Rotation paths and how fast each direction turns (degrees each step)
Each turn is a multiple of 5 degrees from 10 to 175, or 0.

[ 10,   2,  21,   2, -26,  23,   3,   6,   7,   7,   5, -16,  15, -13,  30,
   2,   3,  -1,  -4,   8, -12,  25,  21, -11,  -8,   0, -11,  -3,   4,   0,
 -10,   6,  10]
[  8,   5,  27,   6, -17,  25,  -3,   4,   8,  -7, -11,  -4,   6, -19,  31,
   5,  -1,   0,  -3,  13, -20,  19,  13,  -8,  -5,  -9,  -5, -14,   1,   0,
 -19,   0,   6]
[  3,   6,  16,   4,  -9,  26,   1,   6,   5,  -3,  -5,  -8,  13, -14,  39,
  -6,  -5,  -6,  10,   7,  -8,  20,   9, -12,  -8, -22, -11, -13,   1,   9,
 -11,  -9,   7]
[  3,   6,  23,   5, -23,  22,   5,   4,   8,  -3,  -1, -16,  15, -19,  30,
  -3,  -4,  -8,   5,   0,  -4,  14,  16, -16, -12,  -6, -20, -11,  -4,   9,
   2,   3,  17]
[  8,   1,  27,   6, -16,  24,   8,   5,  14,  -7, -15, -19,   7, -12,  30,
  17,  -2,  -3,   2,  11,  -4,   8,  14,  -9,  -8,  -9,  -9, -12,   2,   8,
  -9,  11,  15]
[ 10,  -1,  15,   0, -12,  26,   7,   9,   9,   6,  -3, -20,  14,  -4,  38,
   8,   2,   0,   6,  13,  -3,  25,  15,  -8,  -8, -15,  -4,  -3,  11,   7,
 -12,   1,   9]
[  9,   4,  20,   3, -26,  22,   0,   5,   5,   5,   5, -12,  14, -17,  29,
  -2,   2,  -2,  -4,   7, -15,  27,  20, -11,  -8,  -2, -11,  -5,   3,  -2,
 -11,   2,   8]
[  6,   7,  28,   7, -16,  25,  -3,   3,   7, -10, -11,  -3,   6, -21,  31,
   3,  -3,  -3,  -1,  11, -19,  16,  12,  -9,  -7, -12,  -7, -17,  -1,   2,
 -17,  -1,   6]
[  1,   6,  16,   3,  -8,  26,   4,   6,   6,  -4,  -6, -10,  14, -14,  38,
  -4,  -7,  -7,  12,   6,  -3,  18,   9, -13, -10, -22, -12, -14,   1,  12,
  -7,  -7,  10]
[  3,   4,  22,   4, -23,  22,   8,   4,  10,   0,  -2, -20,  15, -16,  29,
   1,  -4,  -7,   4,   1,  -1,  13,  17, -16, -12,  -4, -18,  -9,  -2,   9,
   2,   6,  18]
[  9,   1,  27,   5, -17,  24,   8,   5,  14,  -5, -13, -19,   7, -11,  30,
  17,   0,  -1,   0,  13,  -6,  12,  15,  -7,  -7,  -7,  -6, -10,   5,   6,
 -12,  12,  13]
[ 10,   0,  15,   0, -12,  27,   4,   9,   8,   6,  -1, -16,  14,  -6,  38,
   5,   2,   0,   5,  14,  -8,  27,  14,  -8,  -7, -15,  -3,  -4,  10,   5,
 -15,  -1,   6]
[  7,   6,  21,   3, -25,  22,  -2,   4,   5,   3,   5,  -8,  14, -19,  30,
  -6,   1,  -3,  -3,   5, -16,  26,  19, -12,  -9,  -4, -12,  -7,   0,   0,
 -11,  -1,   8]
[  4,   8,  28,   8, -15,  25,  -1,   3,   8, -12, -13,  -4,   6, -21,  31,
   3,  -4,  -4,   2,   9, -16,  12,  10, -11,  -7, -13, -10, -18,  -4,   4,
 -14,   0,   9]
[  3,   5,  16,   4,  -8,  26,   6,   6,   8,  -4,  -7, -15,  14, -12,  38,
   0,  -5,  -7,  13,   6,   1,  15,   9, -13, -10, -21, -13, -12,   2,  14,
  -5,  -4,  13]
[  5,   3,  22,   3, -24,  22,   9,   5,  10,   2,  -1, -22,  15, -14,  29,
   4,  -1,  -6,   2,   3,  -1,  15,  19, -15, -11,  -2, -17,  -6,   1,   8,
   0,   9,  18]
[ 10,   0,  26,   5, -18,  24,   6,   6,  13,  -3, -12, -17,   7, -11,  29,
  17,   2,   1,  -2,  15, -10,  15,  16,  -7,  -6,  -6,  -4,  -8,   5,   3,
 -15,  11,  11]
[ 10,   1,  14,   0, -11,  27,   1,   8,   6,   5,  -1, -12,  14,  -8,  38,
   2,   1,   0,   4,  13, -11,  29,  13,  -8,  -7, -17,  -4,  -5,   9,   4,
 -16,  -4,   4]
[  4,   8,  21,   5, -24,  23,  -2,   4,   3,   0,   3,  -7,  14, -21,  30,
  -8,  -1,  -5,  -1,   3, -15,  24,  17, -14, -10,  -5, -15,  -9,  -2,   1,
  -9,  -3,   8]
[  3,   8,  28,   8, -14,  24,   1,   3,   9, -13, -15,  -7,   6, -21,  30,
   4,  -5,  -5,   4,   7, -11,  10,  10, -11,  -8, -13, -12, -19,  -4,   7,
 -11,   1,  11]
[  4,   3,  16,   3,  -9,  25,   9,   7,  10,  -2,  -7, -19,  14,  -9,  38,
   4,  -5,  -6,  13,   7,   3,  15,  11, -13, -11, -20, -12, -11,   4,  14,
  -4,  -1,  13]
[  8,   1,  21,   3, -25,  22,   9,   6,  11,   5,   1, -22,  15, -12,  29,
   6,   1,  -4,   0,   5,  -3,  18,  20, -13, -10,  -1, -14,  -4,   3,   5,
  -2,  10,  17]
[ 12,   1,  26,   4, -18,  24,   3,   6,  12,  -3, -10, -13,   6, -12,  30,
  15,   2,   2,  -4,  15, -15,  19,  16,  -6,  -5,  -7,  -3,  -9,   5,   0,
 -18,   8,   8]
[  7,   4,  15,   1, -11,  27,   0,   7,   5,   3,  -1,  -8,  13, -11,  38,
  -2,   0,  -2,   6,  12, -12,  28,  12,  -9,  -7, -18,  -4,  -7,   6,   4,
 -17,  -6,   4]
[  3,   8,  22,   5, -23,  22,  -1,   3,   4,  -2,   2,  -8,  14, -23,  31,
  -9,  -4,  -7,   1,   1, -13,  20,  16, -15, -10,  -6, -17, -11,  -4,   4,
  -5,  -3,  10]
[  3,   6,  28,   8, -14,  24,   4,   3,  11, -13, -15, -11,   7, -18,  30,
   8,  -6,  -6,   5,   8,  -7,   7,  11, -11,  -9, -12, -12, -18,  -4,   9,
  -9,   4,  13]
[  6,   1,  16,   1,  -9,  25,  10,   7,  11,   1,  -6, -21,  14,  -6,  37,
   7,  -3,  -4,  11,   9,   4,  17,  12, -11, -10, -18,  -9,  -7,   6,  13,
  -5,   2,  14]
[  9,   1,  21,   2, -26,  22,   7,   6,  10,   7,   3, -20,  14, -12,  29,
   5,   2,  -3,  -2,   6,  -6,  22,  21, -12, -10,   0, -12,  -2,   4,   3,
  -5,   9,  13]
[ 10,   2,  26,   5, -18,  25,   0,   5,  10,  -4, -10,  -9,   6, -15,  30,
  12,   2,   1,  -5,  15, -17,  19,  15,  -6,  -5,  -8,  -3, -10,   4,   0,
 -20,   5,   6]
[  6,   5,  15,   2, -10,  26,   0,   6,   4,   0,  -3,  -6,  13, -13,  39,
  -6,  -2,  -3,   7,  10, -12,  26,  11, -11,  -8, -20,  -7, -10,   4,   6,
 -15,  -9,   4]
[  1,   8,  22,   5, -22,  23,   1,   3,   5,  -3,   1,  -9,  14, -22,  30,
  -8,  -5,  -8,   3,   0,  -9,  17,  16, -16, -11,  -7, -19, -13,  -5,   7,
  -2,  -2,  14]
[  4,   4,  28,   8, -15,  24,   6,   4,  13, -11, -16, -15,   7, -16,  31,
  11,  -4,  -5,   5,   8,  -5,   6,  12, -11,  -8, -11, -11, -16,  -2,  10,
  -7,   7,  15]
[  9,   0,  15,   1, -10,  25,  10,   9,  11,   3,  -5, -22,  14,  -5,  37,
   9,  -1,  -3,  10,  11,   2,  19,  13, -10, -10, -16,  -7,  -5,   8,  11,
  -7,   3,  13]
[  9,   1,  20,   2, -26,  22,   4,   6,   8,   7,   4, -18,  14, -13,  29,
   3,   2,  -1,  -3,   8, -11,  24,  21, -11,  -8,   0, -10,  -3,   5,   0,
  -8,   7,  11]
Speeds:
[  1,  -1,   3,   2,   6,   2,   0,   0,   3,  -6, -10,   3,  -5,   1,   1,
   8,   0,   2,   1,   6,  -2,  -4,  -4,   3,   2,  -5,   5,  -4,   1,   1,
  -6,   1,  -2] : 120
[ 1, -8,  7,  6,  4, -1, -2, -5, -3,  4,  0, -1,  0,  4,  0,  4, -5, -2,
  3, -3, -6,  5,  1,  3,  5, -1, -4,  0,  1, -4,  6, -3,  4] : 0
[-3,  1,  1,  1,  2, -1,  5, -1,  2, -4, -4, -5,  0,  0,  0,  2, -3, -3,
  5, -4,  9, -8, -2, -3, -2, -1, -5, -3, -3,  6,  8,  2,  6] : 65
